A state moves one step at a time under one of 6 hidden systems, and each row is a state written as 20 numbers. Each run below is a few steps of one system.
nevov, trace 1 (11 x 20):
[[-17  36 -13 -14  19  -3 -11  13 -13   1  -8  25  27  -7  36  27  -8  -4
  -19 -54]
 [ -1  14   7   0 -22  10  12 -36  -3 -58  -5  -7   2  36  -2  -1 -30 -23
  -39  12]
 [-29 -16   1   3 -35  27   9 -15  11   3 -47  12  -6 -16 -10  -1 -26  48
   25  -1]
 [ 13  -4  -3  14  -4  -5 -18  28  56  -5  35 -19  -6  -9 -41  30   0  15
   -6 -28]
 [ 25   7 -22 -18 -14  -8 -10  -5  34  26 -19   7  12 -17 -15 -25  30 -48
    4  34]
 [  3 -20  -2 -38  20 -29 -36  14 -31  30 -15  19 -15  -7  14  -2 -19  -2
  -19 -36]
 [-41  43   2  -4 -12  -7 -23 -12 -10 -34  12  -7  -9  52   5   0   9 -23
   -2 -13]
 [ 11 -35  -8  21 -11  10 -18 -27  -8 -32 -37   5 -10  21  19   9 -23  23
   33  32]
 [-13 -20  18  17  -6   3  -8  33  -8  12  27 -21 -20  -5 -60 -10  -9  33
   29  -7]
 [  8   9 -24  31  29  -7 -21  27  36   7   8   6  13 -23   2   2  56 -20
   17  23]
 [ 32 -37 -10 -29  32 -33  13   7 -33  14  11  13  -5   0   5 -36  -3 -24
  -24  19]]
vusab, trace 2, 11 rows:
[[-47 -21 -15  -5  15 -36  36   3  15  14 -35 -13 -11  -6 -16   0  41  -5
    8   9]
 [ 10 -24   2 -16  27 -41   5   9  19   8  56 -19  10  28  29   4   6  29
   -3  -8]
 [-15  35   5   0 -13  11  36 -18  -9  26  30   9   2  24   6 -37  47 -10
    0  13]
 [ 41 -22  -2  25  38   4  17  -1 -49  20  -1  15  16  -9  39   6  10   1
   10  13]
 [-19  26  33   2   9   3  35  12 -43  -8  19 -42   4 -15 -25  17  -5 -32
   -4 -14]
 [-24 -13   6  18  16  -5  34 -16  28 -19 -31 -27  11 -22  32  30  18  10
    2  29]
 [ 11 -23  20 -37  -6  -7  41 -12  12 -13  48 -18 -14  -2   8 -17 -30  24
  -22   9]
 [  4  41  -8 -16 -28  31  32 -27  17  18   6  20  10 -17  42   3  16   2
   21  -6]
 [ 61   2  18  15   8  26  -8 -15 -25 -13  11   6  12 -14  25   1 -23 -23
  -32  23]
 [-31  22  19 -23 -17  17  16  -8 -35  -9 -43  -7 -18 -40  -9  10 -23 -29
    4  -9]
 [  5 -15  10  12  -3   0 -21 -16  31 -40 -17 -26  -7  -7  27  56 -28  16
    4  -3]]
kemus, trace 3:
[[ -3  -3  -2   8  33 -10  25  33 -23   8  46   3 -21 -14  -9  20  13  14
   -8 -47]
 [  1  29 -10  22   7   0  17 -19   2  -3   8  -4  38  33  27  -9  45 -31
   12  34]
 [-35 -36  15 -15  17 -16  20   0 -43  16 -43  -4   9  -8  11 -15 -22  25
    2  10]
 [-12  32   4  12  -7  22  50   1  -9   2  45   6 -21  -4 -11  15  16  11
  -10 -42]
 [ 23   2 -27   8   1   4  31 -26  16  12 -32  10  42  -1  28  -1  28 -23
   17  37]
 [-14 -19  28 -41   1 -10  30   3 -32  21 -10 -12   3 -26 -13 -25 -36   3
  -31  -1]
 [-11  49   5   8  -2  25  16  -2  23  -3  23   9 -20 -34  27  32  29  -9
  -13 -29]
 [ 29 -13 -21 -23 -12 -12  22 -43   5 -18 -32   2  21  19  36   5 -15 -26
    3  31]
 [-29   9  36 -40 -29  14   0   2 -11  22  -7 -23  -2 -30 -21  -8 -43  15
    4 -19]
 [ 44  14  -4  27  -5  34   2 -10  27 -13  22  17 -28 -32  23  37  11   1
   -6  -8]
 [ 18 -10 -17 -41 -16 -20   2 -15  13 -21 -20 -10   7   3 -12 -22 -19 -48
   13  43]]
nevov, trace 4:
[[ 21  -6  11  37   8  16  -4   1   8 -57   4 -16  -7 -13   1  52 -28   0
  -18  -6]
 [-24   2   2 -18 -26  12  44  -4  19  -5 -18 -11  -7 -34 -41 -28  -1 -10
   18  34]
 [  4 -12  -8 -20  23 -12 -20  28  42  15   8  10   6 -49  27  18  -7  28
   -6 -23]
 [ 22  32  -2 -34 -18  -1  -1 -10  14  -9  45   6 -11  13  -7 -30   5 -43
  -28   3]
 [  5   9 -21 -16 -14  18 -19 -16 -26   8 -49  39  14  -7  35   3 -29   3
   24 -15]
 [-14   9  16  11  -6   5 -23  14 -15 -45  18 -19 -11  20 -41  17 -41  -1
  -20 -33]
 [-29   8 -20  22 -18  18  -5  -8  38 -28 -45   9   1 -15 -15 -10  17  -7
   25  37]
 [ 20 -59 -11 -18  18 -27 -13  28  23   6  11   5 -20 -18 -23  -7 -22  31
   -7  -8]
 [-18  41  -9 -18  -9  -7 -26  15  23  25  32   7  16  13 -12 -40  35 -19
    6   0]
 [ 47 -20 -25   7  19  -6 -37 -11 -24  -3 -19  41  -2  19  39   7  -7 -10
  -11  -2]
 [-34   9   8  -3 -13  -1   6   4 -52  -8   2  -6  -2  44 -44 -25 -22  -3
    6 -19]]
Gupu, trace 5, 11 rows:
[[-23   6   8  12  12   9  37  18   0 -35 -19 -28  40 -35 -28   9 -24 -10
   -1  16]
 [  3 -27   8  18  13   3  14   5  51   2 -23  -7   5 -48  -2   9  10  13
  -39  26]
 [ 16 -31 -22  -2  -9  -4   5   0  50  10   8  31  -5   7 -13  -9  -5  44
  -38 -24]
 [ 10  25 -15  -3 -22  13 -21  -7  17  25   0  28  46  33  10   1 -11  24
  -10 -42]
 [ 26  12   8  23 -11  24 -17 -14 -52  18 -35  10  24  18  -6  14 -22 -15
   -9 -22]
 [-26   5   1   1 -10  -7  12  -2 -26  -2 -57 -15 -15 -10 -43  26  -3 -37
    1 -21]
 [ -7 -23   3   0   0 -36   2 -10  38   1 -24 -47 -10   3 -13  45  22 -20
    7   5]
 [ 23 -26   9  -9 -22 -20 -21 -18  41  35  19 -15 -33  21 -11 -11  28   3
   -4  16]
 [ 17   7 -18  -9  -8  -7 -40  10  -4  33  38  27 -26  28   2 -12  22   8
   30 -28]
 [  5  32  -2   2  13  -6 -24   7 -52 -10  28  -3  17  42   5 -10   2 -36
   22  -6]
 [-33   8  23   1  23  -5  -2   1 -57 -14 -25 -15  -9 -12  12 -14   8 -34
   16  35]]
Selo, trace 6:
[[ -3 -43  -3 -28  10 -37 -19 -12  13  -8  -3   6 -24  25  31   8 -21  28
  -31 -18]
 [ -3  35 -10 -14 -55  22   8 -28   4  22  -8   9  10  33 -22 -14   2  -6
   30 -15]
 [ 42 -26   9  34  14   6 -43  -4   8  27 -29   3  24 -13  26  27   0  16
  -15   7]
 [ -9  -3  12   4 -13  -2 -16  16 -24   5   5   0 -39   9 -71 -24   0 -20
  -26 -13]
 [-15   0 -28  -1  23 -38 -11  12  33  13 -26 -11  25  -4   8  17  46 -29
   23  13]
 [ -9 -18  36 -11  -1 -16 -25 -10 -16  -3  40 -31  -4  46   8 -31 -18  23
   -3  24]
 [-20  18 -17  11 -10  21  -9  -4 -12  21 -17  33 -31 -14  18   1  35  10
   51  -6]
 [ 59 -25 -13  30  21  -4 -24  17 -11 -22  33  -2  13  25  -8  24 -21   4
    9  -7]
 [-33  33  16  28   1  28  18  17 -28  -4  -7  -7  16 -19 -38 -29  15 -21
    6  23]
 [-22 -34 -11   9  48 -34   0  22  19 -29   4   0 -18 -17  28  25  13  20
  -14  -4]
 [-18  18  -7 -23 -26   0  47 -15  -4 -19  42  -6   1  42 -19 -31  -6   5
   19   1]]
Gupu, trace 7:
[[-31   2 -11 -30 -18 -30 -20  10  43 -15   9 -18  13  32 -43 -18 -12  -2
   -6  -8]
 [ 22   1   1  32   1  10 -60 -11  18  20 -11   8  15  11  38   8  25  12
   18  22]
 [  9 -18  -8  15 -14   9 -10   8 -43  -6   2  20 -25  33 -56 -32 -17   1
    9  -2]
 [-52  38 -15  10  15 -10 -19  30   2  -2 -18  -9  30  -7  -8  11  27 -19
   35 -10]
 [ 20 -37  21  47  27 -12  -4  -5 -11 -16   0 -31   5  24  -6   3  13  -4
  -20  44]
 [-53  -6  -1  -8  -9  -1   7   7  17  23  -9  20 -35  -9 -25 -42  32  24
   -6   3]
 [  2   0 -13  36  19  -8  -2  12  14  -9  40  -4  19  35  17  31  16  39
   22 -26]
 [  3  25  23  16 -15  24  19 -20 -25  22  14   3  29  25 -11 -48  14 -12
  -27  27]
 [-24  -8   3  19  29   4  15  21 -45  25 -19  16 -19 -31   9  19  16  20
   10 -32]
 [-21  12  10   9   4 -12  45  -8   7 -42  23 -33   7  29 -19  19   0 -14
  -40 -13]
 [ -6  -6  14  -7  -5   0  30 -32  19  46 -22  -2   5 -16  45  -5  36  13
   -2  25]]
Mikal, trace 8, 11 rows:
[[ -1 -12  -5  -8 -11 -20  12 -11   2  -6  -9 -14  23  40 -44 -42   2 -31
  -20  39]
 [-61 -18   3 -18  21 -22 -12  15   7   8 -17   8 -16 -12  25  -2   3  45
   -7 -21]
 [ 35  11 -19  21 -13  11  11 -18  21 -12  46  23 -22  38   7  17  18   7
  -21 -27]
 [ 14   0 -14  -1 -11  11  -6  -7 -21  54 -39  22  40   1   0 -33   8  -2
   29  16]
 [ -3  -9  33  24  25  -7 -18  29 -30  15  15 -29  -9 -12 -25  33  -9   7
  -25 -37]
 [-28  30 -25  16  -6  -2  38  -6  21 -29  -8  -4  -1  13 -26   1  43 -42
    4  14]
 [ -7 -49  -1 -21  21 -38  12 -14 -21   9 -14  -8  15  31  38 -11 -14  28
   12  19]
 [-15  29  30 -14 -27  17   3  -8  17  26  48  -6 -28  -3   1  -2   8  27
  -10 -34]
 [ 41   7 -27  32  19  19  13  -4 -15   9 -14  33   2 -22  28  13  35 -24
   24  16]
 [ 13  -3  26 -22   0 -13   3  11 -46  15  12 -38  36  13 -29 -12 -40 -21
    2  -5]
 [-65  31  23  15   5  12   2   2  17 -26 -17 -23 -13 -31   8  20  23  -2
   -4   5]]
vusab, trace 9:
[[-23 -20 -21  20   1  -3  10  22 -24 -16 -14  12  17  29 -56 -29 -16  17
   18   3]
 [-21  -5 -16  27  17  -2 -10  44  20  14   7   4  40  -6 -27   3   2  45
   21 -24]
 [ -6   1 -18  29  16  -2  12  27  32  -2  24  20  18   9 -38 -23  27   9
  -50  -9]
 [-17  -8 -33 -15  25 -21  24  15  -3  25 -18  36  36   7   4 -23  14   8
  -31 -22]
 [-16  16  15  12  21  -9  -8  10 -23  22  18   0  33  33  16   7   7  18
  -44 -43]
 [-19  -5  16  37  -3   3  28 -24 -21  31 -31  -3   7  32 -11   3  32   8
  -40  -8]
 [ 17 -43  18   3  12 -24  25  -4 -12  53 -10 -26  12   5  -6  25   0  23
  -13 -22]
 [  0  13  27  -3  -4 -14  20  -5  28  48  23 -37  -4  -8  -9  22  40 -11
  -23 -19]
 [ 26 -20   5 -10  16 -27  19 -25  14  31  -3  -6 -14  -4  38   1  44 -24
  -28  27]
 [  8   3  25 -44   9 -24  17 -17 -42  25  27 -19 -21   8  35  -1   2 -24
    3  -5]
 [ -2  22  27  17  -3  10   8 -33 -24   2   4 -27 -12  11  43  30  27 -18
   31  18]]
Selo, trace 10 (11 x 20):
[[ 51  -8   1  12  16  -5 -43  29 -23  14  18  -8 -12 -16 -33   4   2 -41
   18   9]
 [-24  18  12  -1  25 -14 -31  33 -17 -17   4 -29   4 -20 -20 -12  13 -46
   19  33]
 [-38  -8   4 -11  22 -21 -21   7   5 -47  15 -17 -28   0  27  -6   3   1
   31  35]
 [ -8   0 -17  -8 -15  16   8  -5   4 -33  27  10 -13  11  15 -17 -15  29
   65  23]
 [ 30   4 -13  29   5  43  -5  17   4 -16  23  29  22 -26  14  -5 -16  35
   30  10]
 [ 11  11 -13  28  19  31   9  30 -11 -36  19  35   4 -28 -24 -17 -15   0
  -36  -5]
 [-35  13 -33  -4  26 -11  35  21  12 -44 -15  18  28 -11  -9  -6  -1 -16
  -33  -6]
 [-43   2   0 -19  -4 -12  31 -17  25 -30  -3  -5  29  29  23  -6 -19  31
  -34  -6]
 [-13  -1  -7  -5 -33  20  33 -40  19  13 -18  29  -3  17  25  -2  -4  45
  -16 -20]
 [ 47 -14 -17  12 -19  15   8 -14   6  37 -12  28  15  11  -9  17 -11  21
  -27 -40]
 [ 18  14  11  13  -9   3  -3   2  -7  40 -19  -3  26   0 -41   2  10 -28
  -54 -25]]
Mikal, trace 11, 11 rows:
[[ 37 -25 -12  24   1  -6 -23  -1  40  29  25  14 -29   8   8   3  45  18
    9  10]
 [ 28  -1 -17 -16  12 -19 -29  31 -22  48  20  17   4   4 -23 -34  18 -24
   17  -6]
 [-30  31  10  24  30  -9 -49  32 -33  -5  10  -9  16  14  -2   8  14 -15
    3 -21]
 [-29   5   2  37  -4   8   7 -15 -32 -39  -2  -1 -22  52 -20 -14  15  -9
    0  17]
 [-35 -28  -9   5  -3  -1  36  -1 -16   2  -2   8   0  20  -5 -20  -7  56
   42   5]
 [ 15  -3  13  26  10  15  24  11  24  23  58  -7  13  -3   6   0  21  48
    0  -5]
 [ 25  12  -4   9  23   9  26  12 -10  33  17  20  20 -25  -1 -38  38 -28
  -25  27]
 [-19  15   7 -17  36 -16  14  22 -53  -2   3   3  28  -5  12  -8 -15 -20
  -32 -23]
 [-42  41  15  13 -14  19  29 -29 -12 -36  -9  -5  10  29  16  16  -2  -7
  -30 -17]
 [  2 -29   1   8 -20  16  56 -44 -15   0 -41   9 -10   8  19   8 -11  26
    2  11]
 [ 20 -15  11 -21 -16   2  43  -1  19  38  14 -20  12 -29  -9  21 -16  28
    6 -27]]
kemus, trace 12 (11 x 20):
[[-11  -7  -7 -40  13 -36 -10   8  18   3  -5   2 -36 -21 -13 -20  20 -43
  -38  11]
 [-13  16   4 -32  14 -30 -37   2  16   4  24 -11   9  16  47  27  -3   5
   -7 -36]
 [  3  15  18  11 -30  22 -30 -40 -32  -8  -5   4  -9  48  29   0 -13   6
   15   2]
 [  7 -19  -9  13 -17  12  -2   5 -30   4 -35  -2 -25 -11 -41  26 -19   4
   55 -14]
 [ 49 -15   7  26   6  -1  14  21  16   9  44 -32  10  -9 -43  14   8  -8
    7   8]
 [ -7 -15  13   2  24 -16 -19   9  23   8   6 -11 -10 -23   9 -36  36 -12
   -7  60]
 [-32 -17  -9 -37  30 -36  -7  15 -11 -17  24  15 -31   5  34 -14  -6  20
   -5 -15]
 [-15  47 -12   3 -11  17  -9  -6 -18 -11  29  15  28  43  25  -5  -1  10
   37 -21]
 [ 11 -14  -4  38  -1  30   1  -5 -46  -4 -44  15  29   3  -4  -2 -24  14
   26  16]
 [ -8  -8   5  25   5   8  43  25 -10 -13   3 -13  -9 -26 -68   6  -3  -9
  -15  -8]
 [ -4  -1  -9  18  23 -16  23   8  63   2  12 -13  25 -16   5   5  45  -3
  -23  22]]

Which system made each of these runs?
trace 13:
[[-30 -16  23 -20  17 -29 -36   0 -18  12   4 -18  19  35  34 -15 -16  32
    1  -1]
 [-17  25  -1  19 -31  25 -18 -25 -10   1   2  20 -44  31   9  10  22  12
   30 -21]]

Selo
trace 14:
[[-25 -35  26   2  22 -34 -10   0  12 -10  -6 -35 -47 -12   4  27  16   3
  -24   7]
 [ -1  10 -36 -41 -17 -20  23 -16  27 -15  25  16 -35  20   7  -8  18 -20
   23  -5]]

Mikal
trace 15:
[[  9   8   2  43   1  14  28 -14 -19  24   6   3  20  31  17  34  19  30
    5 -35]
 [ 12 -12  -2  17 -14   6  46 -25 -27  32 -34   2   3  12 -27 -19  27 -22
    3  26]]

kemus
trace 16:
[[  7  13 -33  22  -7  17  -5  -8   2 -18 -29  43   5  13   5  35 -10   8
  -19 -52]
 [  3   0  -5  -7 -27  -5  21 -25 -13  11 -47 -20  52  29 -22   9 -26 -19
    1  -4]]

Gupu
trace 17, 2 rows:
[[ 40  -2  11  54  12  10   3   3 -17 -16  13 -30  -2   8 -31  35  13 -31
    2  10]
 [-26 -21   2 -23  10 -22  31  12  10   2 -29 -30   8 -40 -26 -13   3 -19
   21  37]]

vusab
trace 18 (2 x 20):
[[  8   9  25  -1   4   7 -33   3   2 -43   2 -33 -12 -37   9  29 -29 -26
   18  25]
 [ -7  -9   2 -16 -13  11   7  -1  14 -41  -2  -9 -38 -39 -16 -15 -19 -13
   27  46]]

Selo
trace 19, 2 rows:
[[-19  -4  51  32   6  15 -13 -14 -12  -6  -2 -44   1  -5  29  22   2  24
   16  28]
 [  3  -6  -3  23 -18  26  44  -8  10 -11  16  13 -51 -17 -35 -17  24   4
    2  17]]

Gupu
trace 20 (2 x 20):
[[  9  11 -29   1  31   5  15  25  28 -20  -2  20  42 -45  11 -14   5 -18
  -13  24]
 [  1  -3  -5 -34  10   0  19   7  -6  -5  15  35   6 -14   6 -46 -26   5
  -59  -3]]

nevov
trace 21 (2 x 20):
[[ 17 -24  32   3  11 -21   1  -3  -9  10  17 -51 -15  -1 -17 -10  18 -30
    6  51]
 [-25  -7  14 -32  14 -21  -8  20 -16  25  16 -18 -30 -32  10 -12  14   1
   51  13]]

Selo
trace 22:
[[ -8 -30   5 -25  -7 -27  44  -3 -38  15  -1 -24  -4  32 -38  -8 -22   3
    9 -16]
 [-12  28  19   8  -8   4   3  -6  29  41   5 -30  18 -19  20  38  36   7
   17 -20]]

Selo
trace 23:
[[ 32  13  -8 -12 -21  12  25 -18  31  10   9 -10 -24 -37   7  27  24 -28
   33   9]
 [ 41 -22  14 -48  -1 -16   1 -10   5  13  12 -23  10 -26  22 -14 -27 -16
   11  37]]

kemus
trace 24, 2 rows:
[[ -2 -20  28 -23  19 -11   0  18 -12  30  14 -25  -9 -47  24  21 -18  30
   22 -14]
 [ 20  28   5  -2 -11  18   9 -11  24 -45  46   3 -30  -4   1   7  -5 -25
  -45  -5]]

Gupu
trace 25 (2 x 20):
[[ 21  30 -16  19 -15  14   6  11  -3  24 -11  -1  58   8 -43  11  -1 -24
    4 -26]
 [-11 -10  36  32  27  -9 -19   1   0   3 -20 -21  11  -8   4   8  16  -6
  -66  13]]

Selo
trace 26:
[[ 23 -39 -33  -6  28 -19  39  -3  -2 -38  21  15  -4  15  30   7 -13  18
   15  11]
 [  0  28  22 -28 -30  19  -5 -10  23  32  33  -7  39   4  10 -36 -15  24
   -4   4]]

Mikal
trace 27 (2 x 20):
[[ 35  -8 -27   5  24  -3  17   2 -55  -9 -17  30  23  15   3 -11 -14 -34
  -12   2]
 [-52  24  19  10   4  -1  -7  19 -17 -16 -25 -30  31  -2 -21  27 -22  -2
   -4 -33]]

Selo
trace 28, 2 rows:
[[ 19 -11 -14   9 -16  -3  -5 -30 -17  46 -39  28 -13  29  16  19  22   3
   -6 -33]
 [-10   8  11 -14 -26 -15   0 -11 -32  17  -4 -29  -5  44 -33  23 -14 -14
   16 -45]]

Gupu
